Look-ups in named tables: a row name and a column name give one cell, copied from the table.

gek
         semisal   roba   bidi
fak         24.7   41.5   28.7
motudi      39.1   37.9   41.8
ludele      -7.5   25.8   -5.4
dofones     -6.4  -22.5  -10.4
vem         24.0   -1.2   22.6
fiba        -2.2   -1.2   -2.8
sedo        22.4  -26.1   17.9
guna         6.3    4.1    6.1
losapen     -4.4    2.1   -5.0
ler         12.2  -58.2    3.3
puluged     56.7   43.0   58.6
pef        -36.5    3.0  -38.1
dazuva     -26.5   47.7  -24.3
vibufi     -20.5  -25.6  -25.6

vem, semisal => 24.0
fiba, semisal => -2.2
guna, bidi => 6.1
dofones, semisal => -6.4
motudi, bidi => 41.8
dazuva, semisal => -26.5
sedo, semisal => 22.4
guna, roba => 4.1
ler, semisal => 12.2
guna, semisal => 6.3
ludele, bidi => -5.4
vem, roba => -1.2
puluged, semisal => 56.7
dofones, bidi => -10.4
dazuva, roba => 47.7
vibufi, bidi => -25.6
fiba, roba => -1.2
Which row has the largest bidi? puluged

Table vulu
cols = tov, mag, lud, vid, keromu, regeleb, dimo
nizi: [135, 221, 111, 97, 235, 114, 192]
damum: [17, 170, 218, 213, 174, 223, 140]
befa: [1, 112, 204, 203, 110, 207, 94]
zud: [133, 227, 116, 103, 241, 120, 196]
fil: [2, 145, 221, 218, 145, 226, 118]

vid of damum = 213
vid of fil = 218
dimo of nizi = 192
mag of fil = 145
mag of zud = 227
mag of damum = 170
keromu of nizi = 235
tov of befa = 1
keromu of zud = 241
tov of fil = 2
lud of nizi = 111
keromu of befa = 110
vid of befa = 203
mag of befa = 112

gorede.csv
,tudadad,laf,pob
pep,0.06,0.00,0.53
suses,0.35,0.26,0.65
vir,0.71,0.59,0.90

What is the pob of pep in gorede? 0.53
What is the tudadad of suses in gorede? 0.35
What is the pob of vir in gorede? 0.90
What is the laf of suses in gorede? 0.26
What is the laf of pep in gorede? 0.00
What is the tudadad of pep in gorede? 0.06
What is the laf of vir in gorede? 0.59
What is the pob of suses in gorede? 0.65
What is the tudadad of vir in gorede? 0.71

balet =
|  | momok | tel | divud | vav | nebaz | zipi | vefu | gif | zuti | luk |
|---|---|---|---|---|---|---|---|---|---|---|
| zakilog | 0.3 | 0.3 | 0.3 | 0.3 | 0.3 | 0.2 | 0.3 | 0.3 | 0.3 | 0.4 |
| ludige | 0.6 | 0.5 | -0.1 | 0.6 | 0.2 | -0.1 | 0.2 | 0.7 | -0.4 | 0.6 |
| fug | 0.8 | 0.6 | -0.3 | 0.9 | 0.1 | -0.4 | 0.2 | 1.0 | -1.0 | 0.7 |
| kanime | 0.4 | 0.4 | 0.2 | 0.5 | 0.3 | 0.1 | 0.2 | 0.4 | -0.1 | 0.5 |
| vuk | 0.4 | 0.4 | 0.1 | 0.5 | 0.2 | 0.1 | 0.2 | 0.4 | -0.1 | 0.4 |
| navuge | 0.3 | 0.3 | 0.2 | 0.3 | 0.3 | 0.2 | 0.3 | 0.3 | 0.2 | 0.4 |
| tuv | 0.5 | 0.4 | 0.0 | 0.5 | 0.2 | 0.1 | 0.2 | 0.5 | -0.2 | 0.4 |
| tizerub | 0.5 | 0.3 | 0.1 | 0.4 | 0.3 | 0.1 | 0.3 | 0.4 | -0.1 | 0.5 |
| favefub | 0.3 | 0.3 | 0.2 | 0.3 | 0.3 | 0.2 | 0.3 | 0.3 | 0.3 | 0.5 |
| kepaf | 0.2 | 0.2 | 0.4 | 0.2 | 0.2 | 0.3 | 0.3 | 0.2 | 0.3 | 0.2 |
| rad | 0.2 | 0.2 | 0.3 | 0.3 | 0.2 | 0.3 | 0.2 | 0.2 | 0.3 | 0.3 |

kanime, gif -> 0.4
tuv, vav -> 0.5
tizerub, zuti -> -0.1
navuge, gif -> 0.3
zakilog, gif -> 0.3
vuk, tel -> 0.4
rad, momok -> 0.2
rad, zipi -> 0.3
tizerub, momok -> 0.5
fug, nebaz -> 0.1
kanime, vefu -> 0.2

